The rows of R fall into several groups, which share some directions, and each row is roughly a mix of its group's hidden directions, except some rows that fit no group.
R (100 x 12):
[[  1  -3  -3  -8  -3 -26 -32 -16  -9   6 -12  10]
 [ -1   8   1   2  19  12  -2 -28  -4  24  -3  21]
 [  2 -14  -7 -22  11  22  11  22   5 -16 -11   8]
 [ 13  15   0  -5  13 -14 -29 -11   9 -19 -12   9]
 [ -6 -14  -3   4 -25 -20  25   1 -11  -2  18  -8]
 [-14   2  12  -8  21  27   5  -4  -6  -5 -20  18]
 [-13  -3   3 -16 -18 -23 -16 -22  12   0  13  -8]
 [ 24  23  12  12  -3  -6 -16 -14   7 -18  11   7]
 [-11   0 -12 -10  -7  -3  18  -6 -27   8  -6  29]
 [  5  29  10  19  15 -14 -18   0 -16  -7  -2   4]
 [ -7  -2  24   7  27  19 -13 -14   9  -8 -12   0]
 [  0 -18 -11 -16   8 -13   0  -7  17 -21  26  -5]
 [  1  17  18   2  -7  12 -16   3 -24  18 -20  -5]
 [  0  24   2  -1   7   3 -29  11  -5  -9 -26   6]
 [  2 -18 -25   6 -22  10  27   6  -6   7  -3  -1]
 [ -9   6  22  19  -7   8   1   5  -1  11 -33  10]
 [ 34 -12  -6 -11  11   9  -2  15 -14   1 -14  12]
 [  0  -4  -9   7   3   2   3 -23  10  31  25   7]
 [-13 -30   4 -11   3 -13   1  12 -12  27   1   5]
 [ -5 -21  -8 -25  15 -10 -12  22   9  -4 -14  -3]
 [ -9  -3 -15   3  -7  21  23 -10 -21  20 -13   0]
 [ -2  -3 -20  -6 -25 -10  24  13  -6  10  19  -1]
 [-13  14   0 -21  10  22   5  14  25   9  -3  -9]
 [  3 -10 -25  -9   4   0  22   0  24  -3  22   3]
 [ 16  19  13  18  15  22  10   9   9 -13   5  13]
 [-17  12   5   9 -11 -21  -1 -25   4  -4  17 -18]
 [ 21 -26  -6 -11  20  -1 -17  -5  14 -12  -2   7]
 [ -2  -4 -14 -14 -17  15  15 -28 -13  16  -6   0]
 [-19  -1  13  17 -22 -16  17  -6 -13  -3  13 -13]
 [ 13  -8 -30 -11 -12  -7  11   5   5  19  20   6]
 [  4  15  15  -7  17  -3 -11  -8  29 -22   8   7]
 [-30 -12   8  -5  -5  14  20   7  13  16  13   1]
 [ -7 -11  -3  22 -22   4   9  10 -20  -7 -25  -3]
 [ -6 -34 -13 -13   1   7   4  14  11 -15  11  12]
 [ 17 -10 -10 -11  28  -1  -1   4 -19   4 -25   8]
 [ 10   0  14   5  26  12   6  29  14 -11   2  10]
 [-15  -8  18  -1 -11   4 -17   7 -17 -15 -22 -16]
 [-11 -11 -13 -10  28  -1  -2  17  -5   1 -28   1]
 [ 15 -14  -8 -10  -4 -17  24 -17 -23   5  -1  13]
 [ 16  -4   3  20 -15  -8  -1 -11 -30  15  -8  11]
 [-14  28 -12  -1 -20  -5   4  13 -20  10  -7  11]
 [  0 -14 -25 -17   2  -2   9   1  10 -17  25 -12]
 [ 26 -11   6   9   9 -12 -11 -16  18   3  12 -21]
 [  9 -28   5 -22   7   2  -3  27   5   9   1  10]
 [-10 -10 -10 -23 -11 -11 -14 -27  -6  15 -12   5]
 [ -3  24  22  19  -5 -14 -12 -10 -11  -3 -11 -16]
 [ 23 -12  22 -20  11   5 -19  -7   6  -1   8 -15]
 [ 25  -3 -15   1  -5  -8   6 -16 -14  19  21  11]
 [ -5 -11  -1 -18 -15 -28 -11  -8   9  -4  15 -21]
 [ -6  -5   2   8  14 -11  13  -3  36 -11   5  17]
 [ -1  18   1  -7  -5  12  11 -17  26 -22  13 -12]
 [ 13 -19 -21 -21  -7   0  12  13  -8  -4  -6 -23]
 [-17  -7   5 -18  -8 -18 -30  -9  16   4  -1  11]
 [-18  -4  11 -18 -16   4  -9  -5  31   1  16   8]
 [ 27 -29  -4 -12  13   0   2   2  16 -13   3  -8]
 [ 16  17  12   3  19 -15 -11 -16   7  13  14  18]
 [  1   2 -17   3  -8  20  -4  -4 -19  13 -27  18]
 [  9   8  12   7  -4 -30 -23  -3   7 -15  16  -8]
 [-16 -10  -8  15 -17   9  12  18 -10 -16 -23 -10]
 [  7   5  10  12   8  10  -8  -3  29  10  15 -27]
 [ 19 -13   4 -13  14   0  -9  33  12 -12  -2   5]
 [ -1 -25  18 -14  -3 -16 -10   5  -1  22  15  14]
 [-12   2  -3   1 -18  30  26   4  13   1  12  -7]
 [ 17  26 -12   5  10   4  11  -2   3  27  11  13]
 [-20  28   3   6 -19   1  16   7 -18  11  -3  -2]
 [  9   9   7  -4   2  -3 -30  12  23 -19  -3  15]
 [-11  26  -5   8 -11 -14 -18  -6 -20   9 -10  17]
 [  1  -4 -12 -28 -12  24   4   5  -6  20   5 -16]
 [-19  -8  11  10  -9   6  27  -3  -7  22  20  -5]
 [ 10 -24   1 -16  24  12   5 -10  -2 -11 -13  19]
 [  8  11   4 -26   5  16  -4  -6   8  32   9   0]
 [  3  13  22  17  13   0 -27 -11  11  -5  -8 -16]
 [ 14  22 -21  -3 -12 -18  -3  -5 -14  23  -1  10]
 [ 21  -5  -2   2   6 -17   3 -22   6  14  22  20]
 [  0  12  20  -6   8  11  10  10 -13 -19 -29  -8]
 [ 11   2 -13 -23  -3   7  11  31  -4 -14 -17   1]
 [ -9   0 -24 -13 -22   0  16  27  -5   3   8   9]
 [  9  -5  -5  -2  11  -4 -28  22  -3  -2 -23  18]
 [ -9  13  26   9  -3  11  -9   6  -5  14 -31   4]
 [ 13  -7  -7   8   2  20   2 -16  12 -30 -14  12]
 [  3   5  26  22   9 -18 -10 -11   3  -1 -11  21]
 [-27   3   1  19 -26  10  13   0  -1  13  12  -6]
 [ -5  18  27   9  10   5  10 -18 -18   0 -20  -4]
 [ 30   3   6   8  11  15   3  -1 -18   8  -7  25]
 [ -3  16  15  26  -3  -3 -11   6 -22  -2 -24   3]
 [ -7   8 -10  10  18  -7  16   7  32 -16   8   9]
 [ 15  13   5   1  27  17 -15 -15  15  17  -8   0]
 [  7 -16   5  -7 -13  -8  29  14  -6 -19   1 -19]
 [  8   8   9  -9 -14   4  -3 -38   1   9  11  16]
 [ 17  -1   9 -19   7  -1 -14  12  28 -21   8   5]
 [  4  -6  -9 -13  13 -18 -11  -7   4 -24  29  -8]
 [  1   8  28   1  -5   2 -24  -6 -22  12 -18  -1]
 [-21  -4  -7   6 -24  -3  23   8  -1  10  24  -4]
 [ 13  15   1   4  -3  -8   4  -2  15 -29  16 -25]
 [-18  -1   5   8 -27  -9  17  18  -5 -12  11 -18]
 [-12  18  24   0   5   6 -23   9 -11  -5 -21 -11]
 [ 17  -3 -14  -5 -20 -21  -3  24   4 -12   5 -17]
 [-12  19  15  23  -1   3 -18  11  19 -10   4  16]
 [ -4  -3 -30   7   4  -5  20  11  11 -23  14  -5]
 [ -9 -23  22  12  -3 -18  -8  -8   5 -22 -12   7]]

One row of each group comes first, with its name. Which group is each row after those in?
[  0   8  15  18   1   5   7 -14  16  18  18 -26] : S
[ -1   5  16   2  14  -3 -27  13  18  -6  -3  26] : Q
[ 21   1  -6  -3 -13   1  -6 -11 -32  23   8  -1] : M

[ 16 -14  -4   2   5   7  21  32  -8  -4   6 -17] : Q
[ 35   4   5  -1 -18 -12 -13 -16 -11  -4  13   2] : Q
[  0  11  -2  18 -21   8 -26   6  -6   5 -12  23] : Q
[-11  16  29  -8  14   0 -27   3   2  -8 -11  -7] : M
[-18  12  -3  -5 -21   1  24  19 -21  -4  -7   3] : S
[-13 -14 -16 -23  -4  15  12  11  17  -9   7 -17] : M
[ 10 -12  13   2  13   6  28 -28  -1  13   8  -6] : S
[ -8  19 -11 -11  -3  28   9  19   1  16  -9 -13] : M
[-23   9   6   3  -5  13  24 -11  19  -3  18 -13] : Q
